In the rows, 100 means zero.
Named turns come first, each shown by rows before and after it. Which turns, in which order, take the first row of each pair that follows to the second? Write the first one first, as in the answered first pair.
turn L:
108 105  90  88  99  72  78 103 103 101 113 103  95  92 102 104 111 120  ->   98  94 106  75 114 108  73 107  97 110 104  90  96  87  85 106  96  91
 97  83 101  99 101 125 100 106  97 102 108 102 108  93  95  84  87  95  ->  102  90  92 106  92 105 113  98 107  96 104 110 112 100  97  75  90 111
112 111  88  96  90  80 115 121 123  84 108 133  91 124  95  93 109 110  ->  104 103  92  83 101  98  84 141 101  88 130 120  85 109 101 113 113  86
turn P:
100 104 110 102  86  86  89 107 119  96  91  97  95 126  94  94  98  93  ->  100 104  98 110  83  82  85 118 117 107 102  98 106 112  92  91  94  97
107 102 103  87 134  56  45 105 120  95 138 162 103 109  94  93 101 105  ->  109 103 123  82 133  69  77  76 142  89  98 161  98 136  76  78  90 100
109 105 100 105 116  53  92 114 122  97 103 122 111 108  94  92 115 118  ->  107 106 110  97 117  57  93 105 120  87  97 121 100 121  97  97 119 114
107 105  83 124  92  56  98  84 101  91 104 121 104 101 100  86 113 120  ->  106 105  91 115  93  60  97  76  98  80  99 120  93 112 103  92 120 115
turn X:
 86 121  85 105  95  98  87 101  89 106  93 107 101 102 107  98 112  91  ->   85 121  83 108  96  99  86 102  92 110  93 108 105 100 106  93 109  93
103  98 111  95 102 117 121  75 101  83  62  85  85 128 102 105 109  93  ->  102 100 103 101  94 109 120  80  89  80  72  76  81 122 116 110 122 101
 96  96  93  78  95 123 115 109 120 107  80 122  75 124  77  93  84  93  ->   95  97  97  72  92 122 111 106 108  97  81 115  62 132  90 104  97  94
Now pairs of rows:
(two turns a pair)
110 109 116  81 117 107  40  96 115 101 115 126  88 108  90  89  96  87  ->  110 109 125  79 116 115  58  82 121  94  95 122  82 121  86  84  95  86 | P X
102 113 104  93 104  85  87  94 146  94 111 137 134  97  93  85 127 129  ->  103 114 111  88 106  88  92  87 149  88 102 137 128 109  92  86 128 126 | P P
104  91 131 106 102  89  96  99  89  75  93  99 102 112  97  95  92  99  ->  106  93 123 112  95  83  97 103  81  76 101  91 101 104 107  99 101 108 | X X
109 112 123  63 134  84  58  82 120  94 102 136  90 125  89 117 109  91  ->  109 111 100  79 131  74  44 107 110 113 131 135 106  95  93 119 105  99 | P P
 99 104  87 115  72 105 125  95 110 136  88  83 112 103  65  89  84 103  ->   96 101 110  91  83 117 116  79 115 118  74  87  93 128  63  99  90  84 | X X
138 103  84 128  68  72 139  90  90  93  88  88  94  96 124  92 119 125  ->  137 104  90 124  70  76 139  83  90  86  82  89  86 102 125  96 122 122 | P P
 98  75  97  89  98  90 101  87 120 111  76  97 105 116  81 100  89 104  ->   99  74  80  97  95  80  90 108 109 123  99  94 116  92  87 102  90 110 | X P
 93  95 103  87  96  82  81 100  91  81 112  95  72 115 112 126 123 106  ->   85  84 112  86 106 129  89 112  88 104  97  75  84  96  88 117  95  78 | X L
107  98  98  91  92 113 111 108  91 111 104 115 115  75  98 106  93 100  ->  106  96 110  82  98 121 107 101  95 104  97 119 108  86  92 107  92  91 | X X
 83 111 125  86 107  94 102  71  86  98 118  77  74  91 118 134 120 103  ->   79 106 129  92 111 121 117  77  88 118 106  64  87  75  97 122  97  90 | X L
 99 115 113 112  91  80 116  81 117  70  88 111  86 115 116 106 111 136  ->  100 113 100 127  96  79 119  97 131  96  95 121 115  91  96  90  86 139 | P X
 96 105  68 100  77 104 112 110  71 100 107  61 104 103  95  98 119 110  ->   97 101  69 104  88 111 117 111  95 117  98  76 125  97  69  80  92 103 | X X
100 103  86 108  92  62  87 115  93  91 122 106  99  93 117  97 109 133  ->   94  94 116  99 106 115 121  95 116 104  69  97 106 103  75  73  70 101 | L L
102 107 114 108 111  83  98  88 134  68  75 114  92 119 108 118  80  85  ->   99 105 113 103 108  84  81  99 111  62  93  99  81 113 126 135  98  81 | X L
117  94  80  98  69  67  88 100 125  84  78 108  89 115 119 136 130  90  ->  110  84  91 102  79 112 112 104 139 115  52  96 113  98  80 114  89  66 | L P
 93  92 124  54 117 126  68 116  90  85 118  98  87 108  85 126 107  74  ->  115 113  88 103  84  65 126  97 134  92 101 125 118 113  79  80  95 140 | P L
 98  94 114 113  89 126  90 126  70 134 106  69 127  55  90  95  92  79  ->   96  98 129  94  85 124  82 108  52 100 102  60  92  83 118 119 128  75 | P X
 92  90 100  97 118 102  88 117 122 129 100 129 133  83  70  85  57  72  ->   92  92 126  76 122 107  97  87 131 100  72 131 107 121  72  89  69  64 | P L
110  90  77 100 115 116  78 101 104 130 111 131 119  99  96 103  87 110  ->  109  92  98  84 117 122  84  77 109 108  88 132  97 130  99 108  96 103 | P L
113  90  85  98 139  79 107 103 116  93  93 100 105 105  74  72  69 104  ->  114  94  82  92 134  59  90 101 108  75 108 107  91 117  95  87  92 114 | X L
119 114  78  90 108  93 112  79 131  88 135 131  79 113  78 126  99  99  ->  122 116  74  99 105  93 126  81 135  95 128 129  90 107  72 116  91 105 | X P
 84  84 120 110 106 144 100 117 104  86 100  75 103 107  88 124  90  86  ->   93  95 114 125  90 118 133  93 124  77  82  86 103 125  90 105  92 114 | X L
109  97  72 124 121  79  77 105 145 106 103 150 111 113  79  80 101 106  ->  105  96  96 100 126  88  68  89 137  81  93 148  85 139  87  95 117  94 | X X
106  98  83  74 100 100 101 110  88  71 119  89  93 103  96 110  85  83  ->  108  98  74  86  98 100 109 117  94  84 119  91 108  91  88  99  73  91 | L P
 97  98  91 129  92  88  81 112 113 109 132  97  99  93 112 110  88 105  ->   94  97 116 105 104  98  77  91 120  87 113 104  76 125 111 119  97  89 | X P
 87  94  98 120  86 131 152  85  99 111  72  65  97  96  93  72  89  99  ->   83  89  71 126  92 110 105 127  80 130 127  71 116  57 105  88  92 102 | P X
 95  92 102  99 108 105  77 120  83 114 122  89 110  76 101 112  94  84  ->  101  96 110 108 106 107 113  95 115 116  83 100 119  91  77  85  73  90 | X L
106  94 118 100  96 137 103  91  70  63 103  73  79 109 123 120 110  88  ->  107  95 114 113  90 148 128  89  76  79  87  63  90 100 109 102  93  91 | X L
110 105  68 104  83  65 120  95  99  97 115 113  95  98 108 119 123 118  ->   99  96  84  81  97  93  93 103  78  92 120 100  80  97 112 142 127  89 | P L
 97  92  96  97 101  92  97 104 102 106 107 108 107  93  94 104  93  93  ->   97  92  98  95 101  90 101  97 109 104  98 112 106  99  89 101  90  94 | X L
100 104  94 114  98 100  99 111  86 100 110  89 100  84 119 106 102 108  ->   98 102 111  98 104 107  97  95  90  85  97  93  84 106 119 111 107  97 | X P
 94  93 107  90 107 116  85 107 100  97  99  99  94  91  95 110 102  82  ->  100  98  89 106  98  93  88 116 106 105 112 105 109  79  99 102 101 103 | L P
 97  95 118  76 114 116  66  97  95  86 112 106  90 113 105 120 118  82  ->  103 100 116  99 100 124 124  78 122 101  70 100 108 114  80  84  91  96 | X P
116 118  83  86  91  72 122 106  90 112  94 116 100 107 107  84  99  97  ->  110 114  83  79  99  79  98 119  76 115 111 113  98  98 111  97 102  86 | X L
107  72 101  87 102 102 116  86 108 110  79  94 114 103  88 112  83 118  ->  103  69  95  82 105  99  89 104  88 108 104  89 109  91 103 129  96 114 | L L
